Families of rows that turns and mirrors carry onto each other, the same ones carrying the whole set onto itself: the rest of each named row's family, in list order
4 families of 8 rows
z173: [  9,  18,  -1, -26,  -3,   1, -10,  11,   2,   5,   4,  -5,  16,   2,  -8,
  -3,  14,  15, -28,   2]
z476: [ 10,  16,   5,   8,   9,   1, -10,   2,  -4,   2, -15, -20,   9,  -7, -11,
  -8,   6,   3, -13,  -4]
z101: [ 12,  19, -10,  -6,  -3,   6, -10,  13,  14,  13,  -8, -12,  15,  -8, -25,
   9,  10,  11, -21,  -6]
z921: [ 15,   2,   1,   2,  13, -17,  -7,   2,  15,  10, -10,   2,  -9,  -5,  -4,
  -5,   2,  -5, -29,   8]
z635: [  9,   6,   2,   6,  -9, -16, -13,   0,   3,   4, -24,  -1,  -2, -25, -11,
 -11,  16,  12, -17,  -3]
z855: [ 16,  -1,   3,  -2,  -9, -24,  -5,   4,   4,   3,   2,  -4,  26,  -2,  -9,
  -3,  21,  -4,  -7,  -3]
z885: [ -3,   2, -17,  -4,  19,  -7, -19,   4,   7,  -2,   0,   2,   8,   2, -20,
 -18,  31,  18,  -9,   3]
z974: [  6, -20,   5,  -9,   3, -16, -19,  -7,  12,  14,  -2,  -9,   7,   3, -11,
   4,  19,  -3,  -2,  -6]
z262: [  6,  -2,  -8,  -3,   6, -14, -19,  -3,   7,  -6, -15,  21,  -7, -14, -13,
 -11,  27,   4, -16,  -1]
z414: [ -8,  -5, -10, -13,   4,   2, -19,   7,  15,  16,  -5, -10,   9, -11, -25,
   4,  14,  23, -11, -16]
z281: [ -8,  10,   8,  -9,   8,  -5,  -7,  18,  -9,   4,   2,  -6,  -1,  -5, -19,
  -9,   7,  -2, -26,  -1]
z801: [ -3,   0, -19,   5,   3,   4, -22,   6,  14,   4,  -1,   0,   6,  -7, -21,
 -11,   3,  15,  -7,  22]
z654: [ 18,   3, -10,  -8, -19, -13, -24,   7,  11,  12,  -5,  -9,  14,  10,  -6,
  -1,  24,   7, -25,  -2]
z738: [  3,   7,   8, -21,   3,  -3,   1,  -2,   2,   4,   9,  -3,  17, -12, -14,
  -1,  24,  12,  -4,  10]
z605: [  9,  -6,  -8,   2,  -6,  -7, -24,  -7,  12,   4, -16,   3, -10, -11,   5,
  -9,   7,  15, -24,   6]
z655: [ 13,  -3, -12, -11,   2, -18, -32,   8,  16,  11, -18,  -1,  16,   5, -28,
  -2,  16,   3,  -6,  -9]
z530: [ -2, -16,   1, -19,  -7, -15, -31,   4,   7,  12, -11,   3,   5,  -4, -27,
   1,  17,   1,  -1,  -5]
z366: [ 12,   4,  -8,   2,  10, -23, -12,   4,  18,   6, -16,  11,   2, -17, -22,
 -14,  11,   8, -10,  16]
z768: [ 12,   8,  -7,  -5,  -2,  11,  -1,   1,   9,  -1,  10,   0,  13,  -5,  -8,
  12,  21,   0, -19,  -1]
z782: [  1,  -6,  -1, -20,  14,   3, -17,  -7,  15,  12,  -1,  -6,  13,  -7, -17,
   2,   3,  16,   3,   9]
z155: [  7,  10,  -9, -24,   2,   9, -29,   4,   7,   3, -14,  -1,  16,  -3, -17,
  -1,   2,  18, -13,  -5]
z604: [  3,  -3,   7,  -9,   3, -17, -12,  -2,   7,  13, -10,   2, -19, -11,  -7,
  -8,  26,   8, -28,   5]
z437: [ -6,   3,  -8,   2,  -8,   7, -23,   9,  -7,  -4,  -5,  -5,   6,  -9,  -7,
 -12,  -4,  13, -20,  -2]
z297: [  6,   7,  -2,  -5,  25,   3, -13,  -2,   1,  -1,  -1,  -4,  -3,   8, -11,
  -5,  21,  -6, -19,   2]
z595: [ 13,   2, -10, -14, -15, -15, -29,  17,  16,  19,  -9,  -4,  11,   6, -24,
   0,   8,   5, -20,   8]
z913: [ -2,   5, -11,   7,   3,  -5, -18,   5,   7,  11,  -6, -22,  10,  -5,  -9,
 -18,  14,  30, -14,   2]
z432: [ 15,   3,  -2,  -7, -29, -11, -17,   5,   1,   2,  -1,   1,  17,  -4,  -9,
   1,  19,  -2, -15,   7]
z720: [ -5,  -9, -10, -11,  14,  -2,  -4,   3,  12,   0,  14,   6,  18,  -8, -16,
   3,  15,   9,  -6, -10]
z13: [  8,   7,   0,  -3,   6, -25, -10,  12,   2,  -3, -15,  11,   5, -13,  -9,
 -18,   1,   4, -25,  -6]
z805: [  4, -16,   6, -11,  -5, -22, -10,   4,   6,   8,  10,   1,  15,   1,  -9,
   0,   6,  -8,  -8,   4]
z111: [ -8,   4,  -1,  -6,   9,   1, -12,   5,   3,   8,   2,  -1,  -9,  -9, -31,
  -5,  28,   3, -11,  19]
z637: [  3,  -5, -12,   0,   7, -26, -14,   9,  20,  14,  -6,   3,  -3,  -7,  -6,
 -17,   9,  21, -28,   6]

Same family as z366: z921, z635, z262, z605, z604, z13, z637
Same family as z155: z173, z101, z414, z738, z768, z782, z720
Same family as z530: z855, z974, z654, z655, z595, z432, z805

Families of rows that turns and mirrors carry onto each other, the same ones carrying the whole set onto itself: the rest of each named row's family, in list order
5 families of 3 rows
z866: [  6, -12,  -2,  -3,   2, -11,  -3, -14,   3, -22]
z936: [20,  5, -8, -1, 10, 18,  4, -5, 11,  1]
z99: [17, -4, -7, -9, 16, 10, -3, -2, -4,  4]
z966: [ 18,   5, -11,  -4,  14,  12,   2, -17,   0,   2]
z279: [ 11,   1, -15,  -8,  -6,   9,   3, -17,   9,   6]
z775: [-4,  7,  2,  6, 14,  6, 12, 11,  4, -6]
z144: [ -1,  -6,  -3,   1,  -7, -14, -17,  -7,   4,  -4]
z772: [ -3,  15,   9,   5,   6,  -1,  -2,   7,  -1, -14]
z203: [ -4,  17,   4,  11,  10,   0,  11,  -2,   3, -12]
z264: [  8, -16,   3,  -3,   3,  -9,  -2,   3,   6, -18]
z926: [ -9,  -3,  -5,  -7, -12, -10,  -4, -12,   0, -12]
z737: [  1,  -2, -18,  -1,   4,   9,  -6, -13,   5,  13]
z413: [-5, 12, -1, 15, -3,  0,  2,  2, 16,  4]
z393: [ -1, -17,  -9,  -9,   4,   0,  -4,  -9,   2, -19]
z160: [-1, 24,  3,  4, -7,  1,  4, -3,  6,  1]

Same family as z966: z866, z203
Same family as z279: z926, z160
Same family as z936: z772, z393

